(in the rows, 128 means zero)
A single turn carries every row of the set below to another of its rows. Some are shown first; where does it send the rows asked next?
zema: [134  90 107 127 159 143 132 120 127 147 144  99 111 119  94 122 145 151
 123 136 115 121]
burup: [124  95 102 135 139 140 120 120 130 146 120 104 115 123  89 111 148 115
 127 148  93 138]
piro: [125 167 137 141  99 114 122 134 141 106 115 148 118 143 165 108 135 109
 121 115 153 120]
Viz: [127 105 119 118 148 134 134 130 112 149 166  92 126 112  93 137 141 145
 117 146 117 144]
Toge: [112 139 117 147 128 114 127 141 138 121 111 164 128 144 168 119 132 139
 136  92 165 114]
fipe: [123  99 113 139 149 138 115 110 137 136 127 105 106 127  89 103 138 131
 108 138  93 137]
vevik: [119 148 146 136 113 102 127 140 142 113 148 177 131 119 161 115 142 131
 122 110 167 125]
Laf: [115 115 122 130 135 126 113 117 125 136 142  96 125 120  84 117 136 119
 104 147  95 164]
sezuf: [124 156 144 125 124 110 132 147 144 107 142 159 134 148 170 115 135 131
 126  99 158 126]
Nas: [126 150 131 138 132 117 129 140 144 124 116 144 125 129 173 114 136 142
 138  99 162  91]
Pivon: [132 159 133 144 111 119 131 135 142 108 124 151 112 144 170 105 139 128
 123 113 163 102]
Sepa: [123  88 105 139 147 131 122 120 136 149 125 105 104 123  90 112 142 121
 121 144  97 129]
dege: [115 157 135 140 118 109 115 133 147 121  92 142 126 130 167 112 136 111
 134  99 146 109]
Rog: [111 173 145 128 108 101 118 144 129 122 117 134 145 122 165 126 132 108
 133 108 152 132]
bagi: [122 112 124 128 148 129 129 129 117 140 173  97 126 117  91 122 134 147
 107 149 113 154]
ludu: [130  86 106 133 158 132 137 128 126 151 155 105 108 118  95 117 142 145
 122 145 112 121]
faf: [121 165 141 127 124 106 133 149 127 126 142 135 143 121 170 129 132 138
 135 107 169 116]
mub: [111 149 124 138 125 107 134 150 127 124 135 158 140 136 168 129 132 147
 136  99 171 126]
nulab: [125 151 140 131 125 114 127 141 150 106 130 163 128 150 169 108 136 128
 128  96 154 119]
dufe: [129  95 112 135 160 141 130 120 129 140 157 104 108 123  94 110 138 160
 110 140 110 126]
kisir: [119 157 142 129 119 110 124 140 149 102 122 160 131 151 165 109 136 116
 127  98 147 129]
Med: [118 109 119 120 135 129 119 121 115 145 138  90 127 115  86 129 141 115
 117 144 101 161]
lipi: [120 161 146 125 117 107 126 146 142 104 134 159 138 145 167 116 134 119
 124 102 153 135]
Kab: [104 150 122 144 113 105 118 137 135 119 100 159 132 142 163 121 133 117
 134  94 154 134]
vek: [102 157 126 136 112 100 123 148 124 120 125 156 146 137 163 133 130 122
 133  99 162 144]
lami: [116 145 145 142 110 103 118 132 149 111 125 178 128 122 158 105 145 116
 122 109 156 125]
gudif: [116 103 115 129 135 119 121 126 121 145 141  99 119 116  87 122 138 108
 117 151  97 155]
vave: [123 103 116 125 145 122 135 137 113 151 170  98 124 112  91 130 138 132
 119 152 114 147]
Favep: [126  95 102 128 155 143 140 126 119 148 154 103 112 126  93 114 143 149
 127 138 111 119]
momi: [125  94 109 131 147 139 118 111 131 145 116  99 110 123  88 118 144 122
 118 136  97 137]
buzev: [122 175 144 136 100 111 127 143 130 107 137 142 128 139 167 116 135 115
 121 120 164 129]
zitaz: [121 142 142 141 116 107 125 137 149 111 134 180 123 124 162 105 144 131
 125 108 162 114]
taf: [114 113 111 123 130 130 124 124 113 145 137  95 124 123  83 120 141 109
 123 144  94 154]
gutas: [120 111 111 127 133 133 124 129 116 147 145  97 130 116  87 124 143 111
 123 157  99 158]
nused: [120  97 101 131 144 140 124 118 127 145 121 101 107 131  86 109 143 122
 125 135  95 129]
gol: [131 166 137 136 110 116 136 143 132 111 144 146 122 139 170 116 134 133
 124 117 171 112]
Zadip: [128 106 110 127 146 137 138 136 112 151 168 100 129 114  94 126 143 141
 128 156 113 143]
tob: [133  90  99 134 154 147 135 125 127 148 144 106 112 121  97 114 149 143
 130 147 108 122]
Getiz: [115 151 148 137 106  98 119 138 142 112 138 176 132 118 157 113 143 117
 120 111 162 133]
kuro: [121 111 111 120 141 133 137 134 105 149 169  94 127 118  87 127 137 138
 125 146 112 145]

nused -> taf
nulab -> kisir
zitaz -> lami
Now find these:
piro -> buzev
ludu -> Sepa
Nas -> dege
Med -> Viz
Toge -> Kab
Laf -> bagi
tob -> burup

A single turn carries every row of the set below to another of its rows. Some are shown first; where does it send the rows asked next?
Rozev: [135  97 113 139 142 131 130 108 149 163 111 114 135 128 153]
Buka: [141 145 154 123 134 115 165 100 156 120 159  99  98 137 155]
pusu: [139 121 149 177 143 122 124 142 138 129 118 111  95 150 149]
ruza: [124 145  98 109 121 137 126 132 138 128 150 125 147 127 111]
votu: [147 160  98 115 138 112 134 109 116 157 128 129 144 116 135]
deko: [135 141 146 129 130 115 171  90 153 108 121  81 134 147 149]
Zivol: [144 149 144 125 128 123 135 129 151 145 180 114  89 154 145]
molun: [142 139 116 101 145  74 147 139 147 103 133 112 119 135 146]
sufe: [132 140 129 136 116 119 148 110 146 123 101  77 160 170 133]
Duf: [132 127 157 175 134 121 128 143 143 128 120  99 102 141 171]
lorup: [126 149 112 101 128 137 126 137 140 123 153 124 126 116 113]
mok: [154 185 139 123 133 120 154 115 127 112 111 117  99 162 159]
nefi: [149 175 100 132 122 103 151 131 135 154 130 121 137 183 166]
Buzig: [145 133 141 158  99 137 140 141 151 140 150 119 109 180 171]
pamu: [140 154  95 104 134  90 145 129 125 150 128 117 151 117 146]
mem: [119 145  97 112 117 134 135 123 142 128 141 113 167 123 124]
Sipad: [130  90 115 123 140 104 143 130 159 149 117 105 130 127 165]
mil: [114 150 109 106 118 131 145 118 147 124 135 101 163 109 139]
zerop: [138 157 109  94 120  86 144 144 126 124 129 113 148 118 157]
fidid: [115 154 121  98 126 131 145 124 147 118 138  99 140  99 141]
rof: [132 112 133 184 123 110 143 134 146 130 130 106 136 156 177]
doteg: [135 163 113 129 148 121 120 102 137 166 104  97 147 126 148]
votur: [141 148 126 131 114 127 112 147 144 161 162 111 116 177 127]
Pugip: [160 179 123 129 140 120 152 110 127 130 131 136  96 169 148]
bozus: [140 140 142 164 104 148 129 136 147 155 120 104 119 178 162]
gukev: [143 164 127  95 109 105 131 142 117 102 130 119 137 117 155]
sul: [145 186 135 120 120 111 155 128 132 115 101 100 122 166 172]
rig: [152 167 115 116 127 132 121 106 107 137 129 136 135 115 133]
ravog: [139 106 124 186 133 109 139 133 141 130 131 118 130 164 155]
nimi: [149 145 126 109 116  98 125 140 135  87 160 134 124 146 153]
Leti: [146 120 139 150 114 118 163 136 157 122 151 121  98 174 167]
muz: [129 122 149 178 124 116 137 138 146 128 126  96 122 145 185]
natef: [143 181 116 124 115 103 153 135 136 137 111 103 141 176 176]
Mam: [141 107 142 134 109 155 100 126 134 116 128 130 122 138 154]
kave: [150 159 127 128 101 133 101 120 124 109 159 137 140 147 157]
mol: [135 147 111 110 162  86 144 121 149 142 105  93 130 124 143]
busag: [139 134 138 162 123 140 143 128 151 154  93  91 118 173 150]
rileb: [135 145 119 138 108 125 118 138 141 149 123  92 152 186 122]
gad: [141 105 127 145 126 156 109 105 137 147 115 125 131 134 148]
Rabo: [131  93 130 114 123 102 135 151 158 119 128 109 121 131 172]
gumeb: [158 175 104 134 133 113 151 119 130 151 141 139 115 179 152]
Kek: [141 123 137 154 138 120 168 121 156 138  94  93 108 168 145]
lat: [150 170 131 106 112 128 119 122 107 110 130 130 132 116 143]
gofim: [138 101 143 119 107 127 114 150 145 103 133 122 116 138 167]
fug: [145 116 137 149 134 110 178 126 160 122 125 109  99 169 154]
ral: [142 110 132 183 142 115 130 137 138 130 124 121 109 161 141]
Ruko: [142 169 121 138 118 145  99 101 125 148 130 117 152 137 154]
nad: [121 154 123  95 132 134 135 132 146 117 148 111 121 103 128]

Kek -> fug
zerop -> gukev
Now find these:
Ruko -> doteg
gumeb -> nefi
ruza -> mem
muz -> Duf
sufe -> deko
Rozev -> Sipad

A single turn carries every row of the set below to another of its rows. Some are shown first; where does it send the rows asked next?
mef: [ 94 127 148 117 137 130 158 151 157 136 134  95 112 139 152 128 117  88
 107 163  93 131 105 118 149 171 100  86 161 192 118 142 145 123]
mulil: [105 123 154 123 130 120 135 163 148 129 146 106 123 145 162 129 125  94
 105 164  97 124 105 108 132 172  97  96 157 176 107 119 140 119]
Vot: [108 137  82 119 136 147 188 118 142 131 126 112  98 140 120 126 121 110
 136 129 129 166 140 120 192 111 134 124 132 173 156 156 157 162]
meb: [ 91 150 100 162 164 134 145 124 150 130 133 152 109 152 128 124 121 136
 119 135 132 167 154  92 153 109 148 113 136 142 127 135 143 137]
Laga: [110 132 116 127 132 107 162 155 162 166 131 135 123 136 158 138 127  95
 114 158 104 131 109 138 107 125  84 129 167 163  99 148 140 122]
dosi: [100 175  99 149 174 142 141 127 148 136 139 152 119 144 131 122 137 130
 112 143 130 180 138  97 157 114 130 108 150 153 127 135 166 139]
kole: [126 149  86 134 145 145 176 135 145 119 128 140 107 135 122 123 114 116
 158 139 117 162 127 116 187 118 130 108 131 176 165 162 160 160]
babof: [132 152 106 128 150 156 165 144 122 144 159 125 128 174 155 105 134 117
 106 134 155 124 120 108 126 116  61 136 151 132 143 109 136 173]
dised: [103 113 114  92 120 111 171 161 148 166 122 112 102 146 151 129 129  95
 132 154 104 128  91 144 121 135  75 125 159 164 113 150 141 125]
gugak: [111 141 100 136 139 150 184 113 150 128 122 126 111 143 118 123 107 106
 140 120 124 160 137 113 184 107 145 118 122 170 154 163 147 153]
Kebi: [124 130 121 131 129 115 155 160 166 162 125 128 134 145 164 116 119  95
  98 168  90 136  97 130 131 133  92 109 170 169 107 137 143 118]
Lur: [142 144 107 144 161 150 160 158 129 130 149 133 104 180 151 108 115 121
 113 139 143 120 135 103 129 106  71 123 157 129 157 119 127 177]
miraz: [113 166  97 123 152 157 177 117 147 135 132 123 117 134 122 122 124 103
 132 131 125 173 122 116 187 117 131 111 134 180 153 163 169 154]
dober: [ 92 116 136  90 133 124 164 153 156 149 117  94  83 140 144 136 123  79
 129 151 101 139 103 147 145 140  94 103 151 180 116 155 147 128]
tufu: [115 139 117  87 123 134 154 161 110 126 120 146 111 178 124 102 145 103
 137 127 124 137  84 144 167 106 127 147 108 149 130 112 156 164]
mefu: [118 123 139 130 127 109 127 165 154 143 134 128 125 150 163 124 131  99
 100 168  84 140  99 120 130 147 109 104 159 166 100 123 149 111]
Zoni: [119 126 116 136 137 153 184 131 112 116 156  92 120 150 147 116 126 113
 128 132 165 120 139  97 130 156 108 115 129 162 178 140 118 175]
dipi: [109 122  94  99 114 124 171 157 116 127 119 143 102 177 123 111 138 114
 136 126 129 131 110 141 167  95 126 161 115 142 129 111 141 170]
fena: [ 87 149 138 101 144 125 126 170  96 102 137 136 111 166 128 112 160 113
 126 137 137 139 105 114 142 141 159 129 112 152 129 110 151 152]
Bofif: [ 89 141 129 118 149 117 130 184  93  94 137 136 103 166 128 107 123 114
 141 142 134 125 123 117 138 145 159 129 109 152 140 119 136 161]
ful: [ 87 127 137 118 133 127 138 170 108  96 129 133 101 167 135 117 158 123
 131 137 145 125 122 112 140 134 168 119 107 143 143 114 124 154]
fara: [120 127 141 136 134 103 132 158 157 143 129 139 113 137 160 147 151  92
 105 162  99 142 112 132 106 132 112 113 158 169 100 138 146 121]
boso: [113 132 117 120 141 156 181 140 111 109 155  78 107 148 146 124 130  99
 116 132 167 123 153 102 145 146 110 124 135 166 169 131 125 181]
ruka: [123 130 113 112 130 125 155 169 109 113 120 158 105 183 121 101 112 104
 148 130 118 124 100 143 160 107 121 147 109 149 136 113 142 176]
tel: [130 122  95 149 142 145 169 132 127 142 147 130 119 176 152 105 123 132
 117 135 159 132 136 105 124 118  74 128 142 126 148 109 120 170]
kuvum: [117 123 124 102 119 118 174 167 154 160 120 112 129 151 154 112 115  90
 114 158  92 119  83 131 135 141  83 116 166 174 116 140 138 123]
Lapas: [119 112 156 121 131 111 128 154 140 123 140 111 111 136 156 152 142  83
 120 154 109 137 114 114 109 164  97 104 152 178 108 126 143 125]
delu: [ 99 121 136  96 122 121 169 160 152 146 117 101 111 149 144 117 119  89
 118 159  84 130  83 129 151 156 104 101 159 188 122 149 147 122]
Rek: [119 114 115 105 115 135 162 159 123 122 109 144 101 182 130 105 140 114
 141 125 133 127 102 141 165  94 132 137 106 136 141 111 130 165]
valof: [ 92 129 131 114 137 119 134 164  99  88 133 124 104 161 125 127 153 111
 124 133 146 136 137 103 143 140 165 134 115 156 132 104 136 158]
dis: [100 121 152 110 141 127 151 143 154 130 136  91 101 129 148 149 113  70
 123 147 111 139 123 123 134 162  89  98 150 189 110 141 142 128]
sudad: [127 149 120 131 150 158 175 160 115 111 164  96 106 153 152 116 118 107
 126 140 148 108 139 102 136 141 107 117 141 159 186 154 126 179]
povab: [128 136  92 143 142 140 172 143 128 139 148 134 117 173 151 116 139 127
 100 138 155 125 143 110 126 104  81 146 154 132 140 107 125 178]
Ruz: [106 157  89 153 174 130 136 148 142 118 130 157 104 145 129 120 121 138
 138 150 130 175 145  91 156 121 132  97 148 148 140 133 156 142]
dalid: [118 155 127 116 149 163 174 144 107 120 168  88 127 151 151 116 135 100
 115 134 164 117 127  98 130 155  95 122 140 163 169 135 134 176]
Nika: [105 148  93 159 161 126 143 127 140 122 133 151 110 147 129 133 145 136
 109 143 135 176 159  90 148 113 143 119 150 151 130 125 152 148]

Lapas -> fara
boso -> valof
Now find these:
dalid -> fena
ruka -> kole
ful -> meb
mulil -> mefu

